0: [ 74 129 171 210 140 108 118 156 123 129 113 123 123 177 191 168 119 148
 107 141 154 137 137 175 129 145 132 144 107 160 105 183]
1: [ 66 121 162 185 121 116 181 157 141 130 113 121 125 202 189 165 116 128
 119 116 157 121 130 160 169 166 157 120 133 140 148 160]
2: [140 168 132 189 158 117  99 137 142 148 141 171 143  72 149 143 124 140
 119 213 149 144 139 110 128 112 135 154 117 139 148 210]
3: [ 64 129 166 192 111 109 176 153 139 128 109 123 124 185 188 173 120 127
 115 113 152 122 136 150 175 163 162 126 136 132 151 164]
4: [ 94 154 137 125 138 107  77 171 159 126 114 101 129 218 173 157 125  94
 119 104  76 127 134 175 120 131 140 122 119 190 112 134]
5: [ 50 130 132 171  78 102 179 157 143 129 103 118 119 168 167 160 108 111
 111 105 142 111 120  86 175 151 168 130 144 128 160 172]
6: [ 86 100 143  38  64 116 152 100  89 126 141 125 102 128 123  94  97 173
 105 100 148 151 110 105 155 118 139 152 103 109 108  84]
7: [ 90 109 124  66  74 118 135 103  94 134 138 137 103  65 110  88  96 162
 100 131 141 154 113  60 142 102 130 161 100  91 106 110]
8: [ 62 137 140 179  85 108 177 152 137 130 105 127 133 183 185 170 112 112
 112 108 152 120 132 100 171 154 174 134 141 118 150 170]
9: [ 76 175 115 173 101 102  72 162 181 136 116 132 139 161 162 161 132  87
 119 144  94 123 140 111 119 126 142 117 122 175 160 195]
10: [ 82 138 176 198 144 109  97 158 133 131 120 121 121 190 187 154 121 143
 105 146 146 138 139 189 118 149 119 138  99 167 102 171]
11: [ 49 123 152 180  93 105 182 153 146 134 116 125 125 169 192 176 119 118
 108 108 150 115 127 138 178 152 157 121 140 121 151 161]
12: [ 50 136  95  34  91 119  89 101 149 147 133 159 129 112 131  85 113 127
 105 169 118 144 123  94 131 102 118 127  86 105 134 113]
13: [ 44 118 117  66  97 103  66  90 135 143 130 145 120 112 139  84 110 135
  98 169 135 144 116 116 119 117  96 125  65 103 106 111]
14: [ 55 126 109  35 101 111  73  92 138 137 128 130 118 124 138  88 114 133
 104 159 120 148 120 123 108  97 108 132  75 111 101  92]
15: [ 60 127 101 123  80 107  81  85 142 128 119 124 120  42 139 122 120 103
  97 127 122 133 126  57 100  98 127 128 106  88 128 142]
16: [ 97 133 152 151 116 112 115 179 151 120 121  84 109 217 170 170 124 120
 117  77 100 129 135 169 135 145 148 131 131 200 121 134]
17: [ 83 133 176 223 134 103 129 160 119 127 111 119 121 147 191 181 120 141
 105 130 156 134 135 153 150 150 147 151 125 151 118 187]
18: [ 95 126 171 163 127 116 188 156 124 133 123 128 128 219 184 162 119 145
 124 125 160 123 125 176 176 164 151 133 141 157 143 148]
19: [ 76  92 137  35  66 117 166 110 104 119 131 101  93 154 132 105 102 159
 107  88 150 146 110 124 150 130 132 140 109 130 116  73]
20: [106 134 151 201 108 105 140 174 129 115 111  93 112 169 174 181 115 122
 114  84 126 133 134 100 147 146 168 156 148 184 140 181]
21: [126 172 147 202 167 118  97 150 155 146 133 164 144 132 165 146 126 133
 117 206 149 143 146 150 126 132 126 145 110 158 139 207]
22: [ 87 117 120  88 103 120 120  97 107 144 137 141 113  35 132 104 107 158
 104 172 150 155 120  66 133  91 128 165 101  78 104 127]
23: [ 63 130 167 191 108 108 174 152 138 125 107 117 123 191 189 173 122 126
 115 112 157 121 128 148 164 161 163 134 144 137 149 163]
24: [ 64  88 163 100  86 118 184 132 116 120 126  92 101 193 163 130 112 160
 113  93 153 139 120 162 165 159 125 136 117 130 115  73]
25: [ 72 158 118 187  94 104  97 161 185 137 116 115 132 166 168 172 130  79
 113 102  99 121 146  93 123 131 151 119 136 168 154 174]
26: [ 94 137 156 147 117 109 104 168 149 119 121  86 116 221 172 163 123 122
 117  81 100 133 139 177 128 151 145 126 121 197 117 121]
27: [ 96 143 161 167 150 115  66 166 149 129 120 115 127 209 176 149 126 131
 112 144 119 138 134 185 110 140 105 118  83 177  97 154]
28: [ 69  85 133  38  70 121 159 110 100 124 138 115  97 138 126  99  98 172
 106  96 148 149 111 115 148 124 136 145 104 125 117  75]
29: [ 87 140 155 149 111 110  97 162 153 120 123  91 116 217 180 162 125 112
 110  75 104 127 136 167 116 148 132 119 107 190 105 118]
30: [101 135 155 155  96 105 126 183 145 117 119  86 108 210 168 171 122 121
 120  75  97 135 140 165 143 147 156 136 134 192 124 143]
31: [150 171 135 158 135 126 107 156 168 154 158 170 129 105 134 132 121 159
 120 211 148 163 143 112 130 119 143 168 120 178 165 199]
32: [ 77  90 133  35  66 112 145  98  93 123 136 115 100 131 129 101 103 172
 107 107 154 150 106 106 152 122 141 153 107 118 112  82]
33: [ 41 125 149 173  85 106 182 139 138 129 100 107 109 155 188 167 112 112
 107 102 153 121 125 108 169 147 162 126 138 104 154 156]
34: [ 31 132 134 169  81 100  56 104 154 124 113 107 110 118 165 139 121 104
  96  93 110 117 129  99  89 126 123 120  95 132 105 146]
35: [ 55 131 140 179  87 107 178 159 138 122 100 118 125 177 183 175 122 118
 115 107 150 120 131 104 171 153 168 135 147 136 150 169]
36: [ 65 123 162 185 115 113 182 158 144 128 112 121 128 195 190 172 125 132
 118 116 156 120 127 151 166 159 156 127 145 146 155 163]
37: [ 67 141 148 191  93 109 173 162 141 139 106 122 120 181 182 173 117 116
 117 109 146 120 136 118 180 159 169 134 143 132 148 172]
38: [ 69 132 141 177  92 101 122 155 161 123 110  87 115 178 180 181 128  96
 110  57  98 112 130 124 124 145 154 117 141 167 139 142]
39: [ 58 138  98  27  92 109  77 109 141 147 133 156 130 118 136  90 116 129
 106 176 125 149 119 109 123 101 121 137  85 109 115 112]
40: [ 51 133 129 165  72 106 174 152 147 137 109 120 116 172 171 163 115 112
 110 109 145 125 125  74 175 151 172 131 136 120 157 164]

[ 99 153 144 141 147 111  62 165 158 128 118 105 131 214 169 155 127 100
 112 116  80 123 132 184 118 132 128 112  97 181 106 142] >> 4
[118 171 142 175 165 116  71 168 169 149 128 151 144 176 168 146 130 121
 120 193 125 139 143 168 118 131 118 132 101 173 130 189] >> 21
[120 172 146 198 167 118  91 161 160 147 129 163 145 148 164 140 125 133
 120 205 146 139 145 160 120 136 123 147 108 160 128 201] >> 21
[ 76 128 158 178  99 108 130 155 143 113 105  82 111 197 179 178 125 110
 116  58 116 111 129 146 130 154 152 121 139 171 124 139] >> 38
[127 174 146 112 134 127 128 153 184 157 166 162 127 155 157 120 123 171
 112 195 147 163 140 147 146 140 134 171 118 205 173 146] >> 31
[142 173 149 136 146 129 125 159 177 155 165 157 124 136 147 129 119 170
 111 208 152 167 140 138 140 130 138 163 111 196 173 172] >> 31
[129 169 146 128 147 131 128 156 179 153 165 153 122 144 149 122 119 178
 113 208 147 169 140 141 141 131 140 171 116 201 172 154] >> 31
[ 91 135 155 223 122 108 145 164 116 119 108 104 120 117 191 189 112 140
 105 109 146 134 132 122 148 131 160 150 132 141 124 198] >> 17
[112 166 145 185 167 117  69 164 162 149 131 153 142 172 166 143 127 124
 119 196 132 139 145 171 120 134 114 134  98 167 120 188] >> 21
[ 64 122 110  95 116 113 109  95 121 144 131 154 124  54 136  92 103 146
 100 197 156 156 129 100 132 103 121 161  88  73 113 145] >> 22
[150 166 133 166 136 123 105 152 158 146 149 173 136  93 131 135 126 157
 123 212 147 160 142 100 130 115 141 166 124 172 165 204] >> 31
[150 174 146 143 144 128 117 155 169 155 162 165 124 122 139 132 123 167
 115 202 149 166 144 133 139 130 145 171 119 192 171 190] >> 31
[ 89 179 121 166 135 111  63 171 189 145 118 143 142 170 165 154 131  95
 124 171  98 130 143 133 115 117 135 118 107 164 148 191] >> 9
[118 169 150 194 164 116  77 163 159 146 128 153 141 162 169 145 128 129
 116 199 141 142 142 166 117 138 117 137 102 161 129 195] >> 21
[ 75 141 157 163 100 105  76 145 156 120 121  94 119 203 182 157 123 107
 107  78 109 120 128 145 103 142 117 113 102 184  97 126] >> 29
[ 76 102 170 125  94 116 190 145 123 127 126 107 109 219 170 136 114 151
 115  90 159 132 120 169 162 169 143 142 129 143 129 100] >> 24
[ 89 122 118  87 103 109 110  92 110 140 135 139 111  26 126  94 104 148
 107 183 148 150 123  91 138 100 122 159  96  79 108 139] >> 22
[125 168 146 127 141 130 129 161 182 157 166 154 122 148 154 125 116 168
 107 202 151 172 148 146 149 133 139 165 115 201 171 150] >> 31
[109 133 165 173 133 117 188 171 121 130 116 126 129 201 181 171 120 139
 124 131 161 129 132 179 183 164 155 138 143 154 140 164] >> 18
[145 168 136 146 139 123 110 154 169 152 162 168 127 110 136 129 119 159
 117 215 156 168 144 120 131 117 139 165 115 183 167 194] >> 31
[ 78 133  93 100  75 107  89  86 142 133 126 130 118  44 122 113 119 111
 105 133 119 135 127  46 105  92 124 127 103  86 133 140] >> 15
[ 83 109 168 145 118 119 191 152 123 128 123 122 124 229 182 148 115 146
 120 107 161 127 125 171 172 166 146 137 136 147 135 119] >> 18
[ 51 132 147 173  84  97  55 127 151 120 113  94 110 167 178 151 126 109
 108  90 113 121 130 123  86 132 116 114 100 168 110 142] >> 34
